Small tables with named rows and columns. After each table, cells are looked up by row and column.

pem:
columns: ruriz, reruvob, ged, kar
zamosa: [499, 798, 569, 341]
kubomem: [431, 510, 557, 348]
pivonek: [446, 23, 467, 159]
vimiba: [424, 466, 527, 433]
nemig: [389, 575, 366, 630]
timi: [323, 610, 364, 524]
nisod: [318, 321, 637, 455]
kop: [646, 116, 542, 378]
ketiret: [287, 320, 305, 210]
kinod: [415, 551, 255, 548]
ravar: [478, 525, 289, 336]
zemese: [472, 659, 571, 238]

ketiret, kar -> 210
zemese, kar -> 238
kop, reruvob -> 116
ketiret, reruvob -> 320
kubomem, kar -> 348
kinod, kar -> 548
vimiba, reruvob -> 466
zemese, ged -> 571
nisod, reruvob -> 321
nisod, ruriz -> 318
timi, ged -> 364
vimiba, ruriz -> 424
timi, kar -> 524
ketiret, ged -> 305
timi, ruriz -> 323
Row with the largest kar: nemig

pofur =
	gapa	bavolez	mib	zokin	kubag	lin	dusala
zuzofer	0.3	-0.4	0.0	-0.4	0.1	0.6	0.5
redomi	0.0	0.5	0.6	0.5	0.3	-0.2	-0.4
muf	-0.4	-0.5	-0.1	-0.5	0.2	0.6	0.4
gobenep	0.4	0.5	0.1	0.4	0.1	-0.6	-0.3
raz	-0.3	0.0	-0.3	0.6	0.0	0.6	0.6
gifeme	-0.5	-0.3	-0.3	-0.2	0.2	0.6	0.7
der	0.6	0.2	0.5	0.3	0.1	-0.5	-0.5
dabutol	0.7	0.1	0.6	-0.3	0.0	-0.4	-0.3
fep	0.7	0.5	0.6	0.3	0.0	-0.3	-0.4
gaf	0.2	-0.5	0.2	-0.2	0.0	0.7	0.6
zomaze	0.5	0.7	0.6	-0.3	0.0	-0.3	-0.3
kozut	-0.4	0.0	-0.5	-0.1	0.4	0.6	0.7

What is the kubag of muf in pofur? 0.2
What is the lin of kozut in pofur? 0.6
What is the lin of dabutol in pofur? -0.4
What is the bavolez of fep in pofur? 0.5
What is the gapa of zomaze in pofur? 0.5
What is the zokin of redomi in pofur? 0.5
What is the dusala of gobenep in pofur? -0.3
What is the dusala of gifeme in pofur? 0.7
What is the gapa of gaf in pofur? 0.2
What is the mib of fep in pofur? 0.6
What is the gapa of redomi in pofur? 0.0

fasoli:
,viru,bamima
bifef,4.187,-6.370
simigup,-1.623,9.426
gep,1.717,-5.168
tof,9.107,-5.131
sodus,-6.221,8.165
tapug,-5.673,3.674
beberig,3.204,-5.957
mobuze,-4.223,0.787
pelaba,0.682,-4.390

What is the bamima of pelaba in fasoli? -4.390
What is the bamima of mobuze in fasoli? 0.787
What is the viru of tof in fasoli? 9.107
What is the viru of tapug in fasoli? -5.673
What is the viru of sodus in fasoli? -6.221
What is the viru of mobuze in fasoli? -4.223
What is the bamima of beberig in fasoli? -5.957
What is the viru of simigup in fasoli? -1.623
What is the bamima of simigup in fasoli? 9.426
What is the bamima of bifef in fasoli? -6.370
What is the viru of pelaba in fasoli? 0.682
What is the bamima of tapug in fasoli? 3.674
What is the viru of bifef in fasoli? 4.187
Row with the largest bamima: simigup

kikomo
         semido  zomimi  supek  sivigid
lun         776     217    594      819
misud       770     368    272      253
kaz         633     223    510      670
kep         579     234    442      491
zeka        745     375    187      212
bobekiv     875     376    405      481
kiriva      485     376    300      453
bilotor     484     423    473      411
nilu        218     776    532      217
ledadu      916     379    251      287
rozo        736     416    429      574
vabidug     640     343    437      414
bog         490     479    412      382

bog, supek -> 412
zeka, sivigid -> 212
zeka, zomimi -> 375
kep, semido -> 579
bilotor, zomimi -> 423
bog, zomimi -> 479
zeka, supek -> 187
bobekiv, zomimi -> 376
bilotor, semido -> 484
vabidug, sivigid -> 414
Row with the largest semido: ledadu

lopeb
|  | zut | tokanu | seb | dereta | zazize | rutu | fum | palop | fak |
|---|---|---|---|---|---|---|---|---|---|
| dise | -1.02 | -5.52 | -9.36 | -3.77 | -6.22 | -3.67 | -4.33 | 0.12 | -2.31 |
| nukidog | -1.53 | -3.47 | -8.07 | -6.03 | -3.15 | -5.18 | -2.59 | -3.26 | 5.59 |
| kozop | -5.30 | -1.32 | 3.73 | -0.99 | -1.06 | -1.53 | -2.58 | -5.04 | -8.51 |
| bugofo | -3.84 | -2.79 | -0.73 | -1.88 | -2.88 | -2.22 | -3.21 | -3.22 | -6.60 |

dise, seb -> -9.36
bugofo, dereta -> -1.88
bugofo, seb -> -0.73
nukidog, seb -> -8.07
dise, fak -> -2.31
bugofo, tokanu -> -2.79
nukidog, tokanu -> -3.47
dise, tokanu -> -5.52
nukidog, fum -> -2.59
dise, fum -> -4.33
kozop, fum -> -2.58
dise, palop -> 0.12
bugofo, fum -> -3.21
bugofo, palop -> -3.22
kozop, palop -> -5.04
nukidog, fak -> 5.59
kozop, tokanu -> -1.32
bugofo, rutu -> -2.22
Row with the largest seb: kozop

